One hidden turn or mirror swaps the rows below in pairs. Which row is each named row swapped with?
mor: [  9  -9  11 -10  -9   6 -19  14   6  22   1  -3   5 -14   2  -8  -2  -4]
Zenog: [ 18   5  -1  -6  -4   9 -15 -14  14   2   7 -16  -6  12   9   5  -4 -27]
Dunef: [ 13 -15  -8  -4  -6 -14 -22  -5   6  -7 -14  -2  14  -4  17   2  -6 -17]
vigik: [  7   2  -3  -9 -10  -8   5 -16   6  19  -2  23  17  -1   4  -7 -20 -17]
Lufi: [  6 -11 -20   0   0   5   1  24  -9   2   2  11   5   2  -9   0  -6   5]
Dizaf: [ 11  -5 -21  -5  -4   6  -2   9  -9  -2   9  19   9   3  -1 -10 -14   9]
nemib: [  7  -8   4  -4  -8   4 -27  12   8  20   6  -8   4 -13  -1 -10   4  -5]
zat: [  9   0 -22  -1  12   0   9  -8  -2  -9 -19  -6   9  14  -9   3  -9 -13]
Neval: [ 16   7  -2  -5  -6  10  -9 -12  15  -3  12 -13  -5  13   6   6   2 -26]
Tivi: [ 14   4 -13  -7  -1  -9  12 -19   0  18   7  18  22   3   9  -1 -13 -12]
rele: [ -3   7  -3 -11  17  11  -4   4  16  17   6  14  -9  16  15  -1  -9 -12]
meril: [ -1   5 -23   3  13  -2   3  -3   3  -2 -23 -11  10  10 -10   6 -10 -14]
robad: [ -7 -10 -15  -7   6  -5  11  22   3  10  -4   1  22  -2   5  11   0 -24]
mozop: [ 14   4  -5  -4  -2   5 -10 -17  15   4  12 -21   1  14   8  11   2 -22]
tosiv: [ 10   2  -2  -3  -7  -6   5 -11   7  21   7  23  18  -2   5 -11 -19 -20]
zuze: [ 12  -9  10  -6 -12   4 -21  11   9  24   0  -8  11 -10   1 -12  -1  -9]
Gizer: [ 14   0 -23  -6  -2   5   3  16  -6  -3   7  17   9   2  -6  -8 -10   7]
pofoz: [-4  5 -5 -5 20 13 -9  6 10  9 16 10 -7 14 17 -5 -4 -9]
Nazo: [-10 -12 -15  -7   6  -4  10  12   8   3  -2  -2  18  -3   2  12   2 -33]
fide: [ 17  -3 -27  -2  -6   5   3  12  -4   0   7  13   9   6  -8  -9  -7   8]
Laza: [ 15  -1   0  -6  -5   8 -11 -14  15  -1  10 -17   4  11   8   9  -1 -30]
vutag: [ 13   7 -22  -1   2  -4   4 -17  -3  -5 -18  -6  11  11  -7   0 -12  -8]
peman: [-11  -8 -15  -5   2  -6   6  11  11   4   7  -3  24  -3  -1  10   1 -36]
ripo: [ 13   3 -15   0  -1  -6 -20   7  17  12   3  18  -5  -3   2  20  -2 -10]
roza: [-12   7  -5 -20  12   0 -15 -10   8   3  -9  -9  15  -7  10 -17   1  -6]
gegi: [ 17   6   1  -2  -4   5 -13 -12  16   5  13 -16  -3  13   8   7   0 -26]
lapos: [  6 -17  13  -8  -5   7 -20  11   1  21   0  -8   7 -13   1  -6  -2 -13]
bodod: [  9  -7   9  -3 -11   5 -21  10  13  27   6  -1   9 -13  -3  -6   1  -7]
vud: [  9  -3 -20  -7   0  11   3  27  -4  -6   5  10   8   1  -5  -5 -10   2]
kema: [ -7   8  -7 -17   7 -11 -13 -14   5   1  -3 -11  16  -5  15 -17   5 -10]
tif: [ 17  11  -7  -7 -10   5  -9 -14  20   9  15 -15   2  11   8   7   2 -21]
Sina: [-13 -14 -13  -1   6  -6  11  13   7   4   5  -2  21   4   4  12   2 -27]
Nufa: [  5 -10   9  -1  -7   3 -22   9   6  20   0  -6   6 -15  -5 -13   5  -6]
mif: [ 16   3  -4  -8  -5   9 -14 -12  13   7  16 -16  -1  12   4  12   1 -28]
bok: [ 11   1  -8  -2  -5  -7  10 -14   7  21   7  24  17  -3   6 -10 -13 -12]
kazo: [ 11  -3 -24  -9  -1  10   1  17  -4  -1   2  16  10   0 -12  -3  -6   8]
zib: [ 10  -2 -21   5  12   1   3  -9  -1  -3 -20  -7  15  16  -9  -1 -11 -11]
Non: [ -4   9  -2 -10  13   7  -4   7  13  16   8   9 -14  11  18  -4  -2 -16]
runuz: [ -2   7   1  -6  18   6  -8  12   5  14  12  13 -12   8  14   0  -3 -14]
Misem: [-12  -2  -6 -20   8  -7 -15 -13   3   7   1  -9  11  -6  13 -18   7  -9]
pefis: [  9   5 -21   7  13  -3   0 -17  -3   1 -14  -7  14   9 -12  -3 -13  -8]
vob: [  8  -2 -21   1  12   1   2  -3  -4  -2 -23  -9   9   7 -15   2 -12 -15]
dife: [ 11  -6 -21  -3   1   3   3  15  -5   4   2  16  10   1 -10  -9  -5  12]
rido: [  6   0 -20   6  15  -4   2  -6  -3  -4 -21  -9  12  10 -11   0 -11 -13]
gurav: [  8  -7  11  -8 -10   3 -24  11   7  18   4  -8   7 -15  -1  -9   2  -8]
viv: [-14 -12 -18  -3   0  -7   4  13  11   6   7   0  19   5   3  13   3 -27]
Guk: [  7   8  -4 -10  -8  -6  11 -14   6  19   3  22  18  -4   4  -6 -17 -11]
dite: [-14  -6 -10 -22   9  -4 -14 -11   8   4  -1  -8  20  -3  11 -15   5  -5]

Swapped with dife: zat
Swapped with fide: vob
Swapped with Tivi: robad
Swapped with kema: runuz
Swapped with vutag: Lufi
Swapped with roza: pofoz

One hidden turn or mirror swaps the rows below in pairs. Which row is each named row swapped with?
Bag: [  0   2  10 -10  -7  14  21  -3   5   4 -16  23   6  12 -12   2  10 -20
   0  -8  11  16  -7  -3 -17   1]
Tepi: [ 12   9  18   8   4  -3  30  14 -13 -11  -8  -4   9  -7   7   3  10   9
  -8  -8   9   0  14   6  -4 -22]
nolod: [  9  -8  -5   1 -18 -15  18   3  -9  11  -5 -27  -8 -11 -11   0  11  -5
   7  -6  -4   9   4  -9 -16  -2]
gino: [  1  -5 -14   3   4   5   2 -12 -12 -12  -7  15 -14  19 -13  -5  11  -4
  11  10  -8  27  -8   2  -2 -17]
kek: [  7  -2  -9  19   2   3  -3   2 -10   6   7   4   9 -29 -15   3  13  -8
   6  -3  18  11  -2   9  -3 -12]
Batiz: [  6  -7  -5  13  -4   2   2 -10  -8  15   5   8  12 -21 -19   9  15 -16
   2   4   7  22  -1  11  -1 -16]
Debi: [ 20  -5   6  -4   6   7 -14 -20   1  -1 -10   0 -12  -4  -2  -4  14 -11
   1  13  -2   5  19   2 -22 -30]
sud: [ 13  10  16   0   0  -6  22  17 -10  -3 -16   0  11  -7   6  -1   9   4
 -10 -11   9  -6   4   9   3 -19]
Leba: [ 13 -14  -4   3 -20  -9  15   3  -6   7  -9 -20 -11 -10  -6   2  18  -9
  10  -2  -4  15   3  -6 -24  -2]
Pegu: [ 14   9  14 -15  -5  14  15  -8   2   6 -18  20   3   7  -1  -6  16 -13
  -1  -4  15  12  -9  -7  -8   2]
bulin: [ -6   9   2  -3   2  -3  -2   0 -14  14   1  10  -4  -7   0  -8   0 -13
  21 -13  -1  10  24  -4   6   0]
tapo: [ -1  -8  -1   8   2   5  -2  -4  -2  19   5   7  10 -23 -23   1  17 -14
   4   8  12   3  -5   6   7 -10]
vorud: [  5  -7 -11  12   9  10  -2  -6  -9   8   6   3  11 -28 -19   8  15  -7
   6   7  15  15  -3   4   4 -18]
vaviz: [ -1  -5   3  -7   7  -9  16   6 -12 -11   7  -8 -12   7  -3   6 -12  19
  10   9 -10  13  13  10   0  -4]
ragid: [  8  -8   4  21   2  -8  -8  -1  -2  -8   2  15  -7 -15  -8  -6   7 -13
 -12  -8  -8   7  -3  -1  -1   9]
dulu: [  2  -6 -20   5   4   5  -2  -6 -14 -12 -10  15 -13  11 -12  -6   7  -8
  19   9 -10  20  -9  -2  -4 -17]
lanun: [  6 -22  -7  -4 -18 -10  18   0  -4   3  -5 -19 -11  -9 -15   5  16   5
  10  -2   0   4  11   0 -20   2]
peva: [  8  -9  -9   2 -13  -8  19   9  -7  12  -3 -22  -5 -13 -13   7  13  -6
  13   1  -6  12  10  -9 -19   1]
Govo: [  0  -3  -7  16   4  10  -7  -2  -6  11  -1   5  19 -27 -14   1  12 -12
   6  13  12  12  -3   7  -8  -1]
Dil: [ 16   1  -4  -4   5   6  -9 -13   2  -5   1   8 -10   2  -3  -2  22  -8
  12   8  -4  -1  18   0 -25 -32]
tev: [  2   7  20   2   8  -5  26  15 -17 -10 -13  -6  12 -16  10  -1   9   1
  -8  -3   6   6  17   6  -4 -23]
Zep: [  5  15  18   6   7  -4  27  19 -13  -5 -13  -2   9  -9  11  -7  12   5
  -3  -4   3  -3  10  -4  -3 -23]
sirep: [  3  -3 -16   3   5   9   6  -8  -7 -14  -5  16 -13  18 -18 -10   7  -4
  10   8  -9  27 -10   3  -1 -17]
Vegof: [ -3 -13  -7   8   6  10  -5  -7  -3  12   2   7   7 -32 -12  10  18 -10
  -2   6   6  11  -1   8   2 -15]
furom: [  2  14  14   2   7  -2  21  10 -11 -12 -12  -3  11  -7   6  -3  14  10
 -16  -5   6  -3  17  10  -2 -18]
seri: [  4  -8 -12   1   3   5   2 -12 -13 -14  -8  17 -15  16 -15 -10  10  -8
  12  11 -11  26  -6   1  -5 -19]
dom: [  0  12   7   9  12  -5   5  -7  19  -5  -9 -15 -10 -16  12   2   6 -16
  10  10  19   2  16   0   2  -4]
Mosi: [  1  -7 -10   1   0   6   6 -15 -14 -10  -8  12 -11  16 -17  -3   9 -10
  13   3  -7  25 -10  -3   4 -24]
befu: [ -5  11   9   2   5   7  -1 -10 -16   8   0   4  -5  -1   5  -2   4 -13
  21 -16   5   5  27  -1  10  -1]
Pogam: [ -6   3   9  11  17 -15   8 -12  10   5  -9  -9  -3 -11   4  -2  -4 -18
   9  11  19   2  16  -8  -4  -8]
bosag: [  1  -2   5  -3  10  -5  16   2 -11  -9   5 -10 -12   8  -4   4 -11  23
  10   6 -10   9  14   8   1  -6]
Lona: [ 24  -5   6 -12   5   4 -11 -11  -3   3  -7   1  -5  -6   0   2  12  -9
   8   8  -8   2  20   4 -24 -30]
defot: [  9  -3 -14  12  -5  -1   4  -5  -9 -13  -5  18 -10  17 -17  -6   8  -9
  13   7 -10  19 -12   3  -3 -23]
beku: [  6  -4 -11   5   4   9   3 -13 -15 -17  -9  15  -8  16 -16  -8  12  -3
  11   9  -6  19 -13  -5  -3 -18]
Senep: [ 14   5  15 -11 -10   7  21 -10   0   9 -18  26   8   7  -9  -1  18 -11
   2  -8  13  19  -7  -5 -13  -6]
bobo: [  5  -7 -11   6   0   6   3 -12 -13 -10  -9  11 -12  15 -19  -6   8  -6
  15  13 -10  23 -13  -3  -3 -19]
gote: [  4  -5   7  -9  15 -12  18  10 -12  -7   3  -6 -11   3  -1   4 -13  22
  15   7  -4  14  14   5  -4  -3]
rumo: [  6  13  11   5   4   6  26  14 -11  -9  -5  -2  12  -8   4  -9  14  12
 -10   0  11  -1  10   1  -7 -29]
rur: [ 11   8   9 -11  -5  13  17  -3   3   0 -22  19   1   9  -9  -3  14 -15
   0  -6  14  13 -14   5 -14   3]
fazal: [ -8   4   7  10   6  -5  10  -9  16   4  -1 -10 -17 -17  14  10   6 -18
   8  10  16   5  15  -8  -4  -6]
Suk: [-12  11   2   2   1   3  -1  -8 -12   7  -6   4  -4   0   1  -3  -6 -20
  23 -15   1   5  24  -1   7   0]
daf: [  2  -1   7  22   9  -7 -15   2  -4  -6   3  11  -4 -11  -8  -7   9  -5
 -14  -2  -6   6   2   2  -3  10]
lobaf: [  2  12   4  12  14  -4  11  -8  11   3   0 -11 -17 -16  11  -6   5 -14
  11   8  16   5  20 -14   0  -2]
misu: [ 12   8  14  -9  -3  13  17  -9   2   0 -14  22   8   6  -5   2  16 -13
  -7  -5  16  17  -7  -6 -19   0]
kava: [  2   4   8  -1  19 -11  10 -22  14   1  -1  -4  -6 -10   5   3  -1 -20
  10   2  24   3  14 -11  -5  -3]
Dat: [  3  -6  10  -7  11 -10  10   0 -16  -6   3 -10 -14   2  -1   4 -10  24
  10  12  -8  10  10   4  -7  -2]
peku: [  5   4   6   8  12 -15  19  -3  17  -1  -4  -8 -15 -12   6   2  -4  -7
   9  16  24   1  10  -3 -11 -11]
mig: [  4  -3   6 -15  11  -5  13  -3 -13  -7   4 -11  -8   6   1  -1  -8  21
  12   7  -5  13  19   3  -2   2]
vub: [  4  -5   5 -12   8  -7  11   3 -13 -10   6  -9 -11   3   0   5  -6  21
  14  10 -12  12  16   6  -5   2]
Fum: [  8  -8   9  26  -2  -8 -18  -8  -3 -12  -4   7  -5  -5  -4  -5   5  -9
  -8  -7  -4   1  -3   1  -1   9]
Suze: [  7  16  19   0   5   1  24   8 -11  -6 -11  -4   8  -2   7  -7  13  17
  -9  -6   4  -3   6  11  -4 -21]
vil: [  1   0   7   7  15 -12  13 -13  16  -2  -2 -11 -12 -16   4   7  -6 -14
  10  10  22   9  12 -12  -3  -7]
Paba: [  1  -4   5  -6   8  -8  17   6 -18  -9   6 -11 -11  10  -3   6  -6  17
  14   9 -13  13  13   6  -3  -1]
kav: [  9   0   9 -12  -2  17  23 -11   0   1 -16  26   8   4 -10  -3  11 -15
  -2  -6  13  20  -3  -6 -12  -3]
dilo: [  4  -5 -14   6   3   5   6  -4  -9 -12  -4  16  -7  16 -14  -6  10  -2
  12   9 -11  26 -13  -2   0 -14]
nav: [  2  -7 -13   5  -3  -1   1  -9 -11 -16  -7  13 -17  18 -13  -7  11  -7
  14   9  -9  20  -9   0  -3 -21]
dobil: [  3  -2  18  -5  -2  13  18  -8  -3   4 -17  25   5   3  -9   4  15 -20
   0   5  11  22  -7  -6 -19  -1]
revu: [  8 -15  -4  14   5  11  -5  -7  -1  12   2   8  11 -25 -19   7  10 -11
   5   3   6   5  -3  10   6  -7]
tokod: [ 27   1   1  -5   7   9 -19 -12   1   0  -8   4  -9  -1  -1   2  12 -10
   6   8  -4   8  14   3 -23 -25]
Nim: [ 12 -12  -5   6 -18 -17  11   4  -8   6  -6 -20  -9 -13 -13   7  15  -8
   8   3   0   7   8  -2 -15   3]
tak: [  4   4   0   7  17 -14   8  -6  13  -2  -9 -13  -8 -14   7   6   8 -19
   1   2  25   8  19 -12   0  -3]
vasim: [ 10  -3   0   7  -1  12  -3  -5  -9  11   9   7   8 -27 -21   9   9 -17
   1   3  20   3   1   1  -4 -14]
nere: [  0  -1  10  -8   9  -8  16  -2 -13 -11   1  -5 -12   5   0  -1 -15  20
  13  11  -9  14  15   8   2  -8]
Sofur: [ 14   7  17  -5  -2  -4  25  12  -7 -13 -11  -7  15 -12  12  -3   7   7
  -9  -9   7   1   7   4  -5 -17]
tebo: [  7  16  18  -8   9  -4  23  14 -15  -1  -8  -6  10  -5   3  -6  12   4
 -12  -5   6  -6   7  12  -1 -18]
kebor: [ 10  -6  19  -7  -4  17  13  -8   0   4 -26  22   6   0 -10  -3  11 -12
   2  -1  12  16  -8  -2 -10   2]
savoz: [  7  12  17  -5   3  -2  32  14  -9 -11  -9  -3  14  -1   3  -1   9   4
  -9  -6   9  -6   6   2  -1 -25]
Zapu: [ 13   3  14 -13  -6  12  20  -5   5  -2 -21  22   5   6 -11  -1  16  -4
  -5  -2  20  20  -6   2 -11  -1]
pudok: [  2   7  10   3   9  -9  12 -12  13  -7   3 -16  -6 -13  16   4  -3 -17
   2  10  14  16  19  -8  -4  -8]
fem: [  8   1   9  -8  12  -9  14   9  -8 -14   7  -6 -15  -1   0   5  -9  24
   8   9 -10  19  13   6  -5  -3]
nitu: [  8  -4  11  -9  -2  12  25  -9  11   1 -26  23   7   9 -14   7  12 -10
   3  -2  15  13  -1  -5 -12  -1]
gagel: [  6  -5   5  -7  13  -7  14   7 -13  -8   2 -10 -11   4  -2   2 -11  21
  12  12 -11  14  17   5  -3  -3]
pes: [ 20   1  -1 -10   5   3 -18 -12  -1   1  -1   3  -5  -3   1  -3  16 -16
   9  14   0   3  20  -1 -22 -26]
sobaz: [ 10   2   6 -14  -5  12  23  -3   9   0 -21  23   5  10  -9  -7  11  -9
   4  -7   6  16 -13   2 -12  -2]
Moro: [  5  -8 -15   0   8  14  -2 -12  -7  12  -2   3  16 -18 -16   5  22  -9
   7   9  16   6  -7   2  -1 -15]
sor: [  7  10  14  -2   4  -5  24  15 -11  -4 -13  -3  15 -10   3  -2   7   2
 -13 -13  11   1  11  10  -6 -24]

Swapped with vil: vorud
Swapped with Lona: Leba
Swapped with rumo: nitu
Swapped with sobaz: Suze

